99 -32 -6 13 -57 yields 13

71 99 14 22 -34 -40 yields 71

-78 13 -67 -81 yields -67

-30 -10 33 -87 64 yields 33

-89 12 49 58 -5 -6 yields 49

23 12 -47 -20
11 -22 -5 9
2 3 78 -36
yields 23

-83 18 68 7 -27 94 yields 68

20 -82 31 -37
-47 -19 7 3
45 64 55 18
yields 55
---
23 -61 1 -18 23
86 -77 -75 -39 -47
10 10 49 23 -53
-> -77

22 14 -39 -10 -46 -10 -71
-21 2 31 -43 -16 34 -61
-> 2

-21 -30 32 -18 76 -7 37
2 -42 -27 48 71 58 26
-> -42

-42 -76 -30 -25 -73
-46 -100 -18 -21 100
-30 71 -54 -30 -17
-> -100

1 -24 3 3 63 15 33
33 7 82 -3 -26 11 7
8 -27 47 -9 0 15 33
-> 7

46 16 22 -17 -7
-18 23 19 -88 -3
-> 23

42 -6 -23 22 49 21
-72 -14 -28 -39 -1 -54
-> -14

-3 -69 -53 -15 -34
-20 76 6 -23 4
-> 76
---
[ -69.118   64.814 -150.062  -39.395   98.870] Out: -150.062, 98.870
[-1.4  1.5  1.5  1.8 -0.2 -1.1  0.0] Out: 1.8, 1.8
[ 1.0  0.7 -1.1 -1.3 -0.7 -1.0 -0.4] Out: -1.3, 1.0
[ 0.08 -0.18  0.06  0.18  0.08 -0.17  0.02] Out: 0.18, 0.18
[-0.105 -0.082 -0.035  0.021  0.120 -0.004 -0.027] Out: 0.021, 0.120
[ 136.6 -121.5   13.1  132.8 -141.9  -75.0  -37.6] Out: 132.8, 136.6
---
[[-26 -71  -7  48 -29   0 -54]
 [ 64 -10  -6  39  35  29 -17]
 [ 31  34 -33 -18  80 -97   0]] gives -26

[[  7  40   0  14  24 -55  43]
 [ 25  71  20   1  17  25  11]
 [  4  42 -17 -25 -22  -1  28]] gives 7

[[-10  36 -36  87 -50]
 [ 13 -10 -57  56 -14]
 [  1 -16 -88  68 -19]] gives -10

[[ 11  -3  27 -51 -34  64 -46]
 [ 20 -47  24   8  63  10  22]
 [ 24  -8  18 -44 -13  86 -25]] gives 11

[[ 12  -9  12  27  77]
 [ 13  -5   7  -1 -74]
 [  3   1   5  73  33]] gives 12

[[-41 -80  13 -15]
 [ 45 -61  21  17]
 [ -3 -78 -27  21]] gives -41

[[-30   3 -80 -50  46]
 [ 38  12  13  30 -54]
 [ -3  53 -35 -64 -49]] gives -30

[[ 25 -89 -22 -43]
 [-44 -25 -88 -19]
 [ 36  21  -4  -6]] gives 25
---
array([-37,  86,  95,  68,  72]) result: 95, 95

array([-68,  -4,  40,   1, -80, -13,  42]) result: 1, 42

array([-48, -25, -38,  79,  70, -93, -68]) result: 79, 79

array([ 73,  -8,  79, -37,  39]) result: 79, 79

array([ 42, -27, -49,  74,  36, -72,   0]) result: 74, 74

array([-95,  82,  -1, -41, -38,  38, -34]) result: -41, 82

array([[-82,  44,   3, -71,   6],
       [ 43, -23,  42,  60,  78],
       [  9,  29,  96, -60,   3]]) result: 42, 96
---
array([[35, 43, 48, 19, 50],
       [75, 32, 43, 34, 30],
       [47, 47, 29, 56, 44]]) --> 44

array([-40,  28,  13,   6,   1,   2]) --> 2

array([[157,  31,  79,  81, 110],
       [127, 146, 104,  20, 186],
       [119, 107, 155,  12, 250]]) --> 250

array([10,  8, 16, 13, 11, 82]) --> 82

array([7, 2, 2, 2, 2]) --> 2

array([ 33, -38,  12,  -2,  22,   8, -19]) --> -19

array([[6, 7, 0, 3, 1, 5, 0],
       [5, 7, 2, 3, 4, 4, 5]]) --> 5

array([112, 244, 182,   9]) --> 9
---
10,0,-23,85,-8,-73,31
-2,0,-22,34,-44,30,-26
: 0

51,85,-23,-8,65
-29,-71,-10,24,-15
: 85

-19,-24,50,-24
-54,-74,78,-74
: -24

-13,8,4,4,-1,-7
-11,29,57,94,-54,-22
: 8

-23,43,82,9,37
7,-6,87,7,-56
: 43

-13,-43,33,58,75
-44,-2,19,3,-24
: -43

-12,-2,4,-8,4
-84,-21,43,-18,2
: -2
---
(26, 69, 15, 91)	69
(-868, 721, 616, -735, 548, 794)	-735
(14, 84, 95, 73, 65)	95
(9, 6, 3, 2)	6
(156, 64, 141, 218, 239, 13)	218
(83, 44, 94, 24, 71, 17)	24
(-6, -50, 2, 40, 0, 5, -7)	0
---
[[  0.07  18.82   6.36   6.54  10.07 -14.65]
 [ 21.73  -2.78   5.19   9.31   3.22  18.64]] result: -14.65

[[-0.060 -0.098  0.173 -0.149]
 [ 0.032  0.005  0.072 -0.087]
 [ 0.015 -0.050  0.117 -0.149]] result: -0.087

[[ -10.38   65.25   28.45  205.43   35.38  -14.71  141.52]
 [-176.96   65.25   28.43  122.35   70.06  -14.71 -101.76]
 [ -10.38   65.25   28.45  -50.57  -72.11   15.85  -46.08]] result: -101.76

[[  59.8   75.8  165.2  -49.6   16.5  202.5 -151.0]
 [   7.3   84.8 -124.2  -78.1 -158.7  -75.1  149.8]] result: -151.0

[[-16.33   5.51   7.75  -5.75   1.40  17.18   1.82]
 [  1.84  -3.57 -21.26  21.27   8.37  12.30   5.12]
 [-15.26   4.82   5.28   1.86   2.06  17.31   2.16]] result: 5.12

[[-0.123  0.131  0.179 -0.052  0.042  0.127]
 [ 0.046 -0.169  0.028 -0.081 -0.119 -0.120]] result: 0.127

[[ -3.256 -14.740   3.291  -7.833  -4.163  -0.998 -13.481]
 [ -0.644  11.182  -4.983  18.143   7.940  -0.229  -5.043]] result: -13.481

[[-175.673  -90.655   -3.551 -118.766 -136.703   73.859]
 [ -99.129   63.092  -24.520  -37.924   95.574  164.405]] result: 73.859
---
51 73 15 3 7 -20 -51 out 7

-65 45 -83 -91 18 88 6 out 6

45 -50 17 66 90 14 39 out 39

8 -19 6 -11 7 39 -87
10 -14 17 5 -28 37 -56
7 9 0 -3 -40 21 -66
out 5

-34 26 51 -30 -19 -65 -17
-17 36 51 -30 -19 7 14
69 17 -33 71 43 31 -2
out 7

-38 62 -78 9 1 out 1

-4 5 -69 -88 -77 out -69
---
81 -36 -11 -13 3 59
-45 9 -52 -3 53 -4
-28 56 56 -10 62 61
ans = -3

-100 8 -26 24
21 -37 -21 -24
ans = -37

30 -96 -46 34 81
-31 69 -4 -34 -49
ans = -4

-32 -32 71 -15 -41 1
18 -6 71 -78 41 -48
ans = -78

4 -6 54 5 16
-12 20 19 27 80
ans = 19

-16 -31 -8 69 7
-17 -8 -34 79 -19
ans = -34

7 -17 -14 -78 -16 -17 -21
-5 -34 -38 -2 37 -1 -74
-4 -5 82 -42 -26 -33 -46
ans = 37
---
76 88 43 -62
67 93 52 -77
-> 52

-78 -25 42 -47 -27 6 -52
-70 -69 -66 2 -30 8 -58
20 -59 -21 -37 14 1 53
-> 8

-18 47 -2 -61 25
25 48 48 -71 83
-> -71

-22 20 -87 25 -18 31
33 77 -16 29 13 -14
-13 -63 54 -10 -9 -10
-> 13

67 -88 38 -12 14 -10
-50 -32 13 -10 -64 -13
-> -64

35 -60 26 14
57 -34 -44 41
-25 -25 -19 -97
-> -44

73 31 -5 -32
72 67 -21 -19
-> -21
